Where one turn sends some rows of the set: a few examples, then the rows asked
K536: [  4 -27   9  16   1 -17   0  23   1  -6  -6  -4  20 -15  16  -5  -1  -3
  -9  13   9  -4  20   4 -10 -11   9 -16  -6  11   7  -2   2   0 -20   6
   5   7  -2 -20   8  14  15 -20 -17  16  11 -28  -6  15   1  -4  15   5
   0  14  -7  12   6  10   3  -5 -30 -10]
K631: [  1 -16  -9  15   7  -2  -3  11   0   1  -7   6   2 -10  21  -2  -9  -3
  17  35   0   6  11 -11  -5 -25  -2  -4  12  -8   3  -3   5   9  16  12
 -12  -7 -20  -9  23  -7  28 -18   4   3   7   2 -19  17   5   3  38   2
  -7   5 -12   1  19   2   2  -1 -14  -9]
K292: [  8 -23 -11  27  -7  -3   2  13  -8  12 -19  -9  -7   4  23 -17  -4  -5
  18  26   1   6  14 -15   0 -20   3   5   6  -2   3  -2   2  10  25  12
  -9  -5 -14 -13  22  -9  23 -17   2  -4  13 -11 -23  25  14   2  26  -1
  -5  12  -1  -1  16   3   9   1 -16  -2]
K936: [ -4 -10  14  10   7 -30   2   8 -11  10  -7  -8  16   2   0 -15  10  -4
  15  -7  10  11  10  -2   4 -26  -5  -6   3   6  -1   1   7  18  11   2
   0 -17  -4   0  17 -16  33 -14   2  12 -15 -16 -13  19  12   4  22   2
   3   3   0   3  11   2   4  -3 -18 -10]
K862: [ 10 -10  11  13   7 -22  -5  15  -8  10   3  -3   7  -4  20 -11   2  -6
  -1  -1  16   3   5  -4  -7   4  -8 -11   0  14   1  -4   4  19  35  17
  -4  -9   5 -13   4  31 -16 -11   4  -8  -3 -20 -11  22  12  -6  13   7
   4   4  22  14   6   9   3   0 -18 -14]
K407: [  9  -9 -18  22   8  -6   2  10 -11   3 -15  -9   5  -4  16  -8   1  -6
  17  36  10  10   8  -9  -7 -24  -6  -6   6   2   3   2   1   5  21   9
 -12 -18 -19 -15  19  -5  36 -23   8  -9  15 -10  -9  20  10   7  19   2
  -3  14 -12  11   9  11   0   8 -23  -9]
K483: [  1 -17  -6  15  13  15   4  -2 -15 -13 -12   4  16 -13   9  -6   3  -1
 -22  16   1  10   0   0 -13 -23  -2  -3  -7   4   3 -10   5 -14  19   9
   1  -7 -12 -10   2  20  -8 -11   4   0  -6 -25 -21   7   8  -9   8  14
  -3  -3   1   6   9  17   6   4 -24   1]
K382: [ -3  -9   9  -1   0   9  -2   3   2  -4  -6   3  17 -14  16  -5  12  -3
 -28   6  15   0  11 -10 -11 -13   3   7  -8   9   8  -6   3  -9  26  20
  -8  -8   1   0   3  23   8 -21  -8   6  -3  -9 -20  17  19  -1  16  16
  -1   9   2   4  16   0  -4  -2 -19 -10]
K665: [ -7 -15   8  18  10 -12  -6   7  -6   8   5   1  21 -12  17  -4  -6  -2
   4   1   3  -6   0   0 -12  -3 -16   4  12   5  -7 -19   8  18  14   7
   7   4  -3 -16   6  20 -19  -6  -2  -2 -11 -13 -18  10   2  -5  24   0
   9  -5  15  14   2  13  -4   0 -20  -6]
K669: [  8 -12  24  15   2 -13  -5  16  -8   4   1  -4   6   7   3  -8  -5  -9
 -17  -1  13   8  12 -11 -10 -22  -3  -9   2   5  -8  -1   4  11  -8   7
   4  13  -4  -7   4  23  20  -7 -10   5  27 -13 -13  17   2  -3  21   0
   5  16 -10   9  -7   6   2 -18 -16 -12]
K402: [ -3 -21   4  17   8 -12  -7  10 -17   2 -14  -8  -2  -2  12  -5  -2  -9
 -17  16   8  19  23   0 -12  -9   7 -35   0  21   1   4   4   0  -4   5
  12   4 -10 -12  15  16   1 -12  -6  -2  19 -21 -12  14   1  -5  21  -5
  -9   2  -2  15  -8   7  12 -20 -21  -7]
K324: [ -9 -18 -13  19  12 -22   4  14 -10  19  -8  -8  16 -17   4  -4   6  -9
  21   9  -5  16  25  -2 -16 -25   7  -5  -3   5   5  -6  -7  15   6  18
   3 -10  -6   6  16 -13  18  -6  -5  -5 -13 -31 -12  17   2   4  17   8
  -2  -3  -1  -4   3   9   2  -3 -23 -18]
K285: [ -5 -12  -1   9   6  31  -3   1  -6   4 -11   0  13   2   0  -8  10 -12
 -19  -5  11   8  11  -9 -17 -18  -4   0  -1   5   4  -5   7 -10  20   8
   1 -11 -11  -6  14  11  -8  -3   4   4  25 -16 -16  16  23  -5  21   2
   5   4  11  14   8   6  -3   4 -17 -10]
K452: [  7 -12  -1  23  21 -16  -5   0 -13   5 -12  -9  -9   1 -10   0   6  -7
  18   2   5  14  13  -7 -12 -20   5 -14   6   8   1  19  -4  13   5  16
  10  -7   4  -5  23 -10  19  -8   8  -5  -9 -12 -17  23  17   3  30   0
   0  -8   6  -3  -2   8  -1   3 -20 -21]
K342: [ -3  -7  -2  13  18 -12  -2  16  -5  11  -1  -6  20 -12  13  -3   6  -8
  -4   5  13   0  13  -1 -14   9 -12 -15   9   3   3  -3   2   9  10  12
   3 -12  -7 -15  14  24 -10  -6  11 -10  -1 -15  -7   2  11  -3  23   7
  15   1  18  29   7   8 -15  10 -12 -22]

K402 moves to K536
K324 moves to K936
Now these:
K342 moves to K665
K407 moves to K631
K483 moves to K382

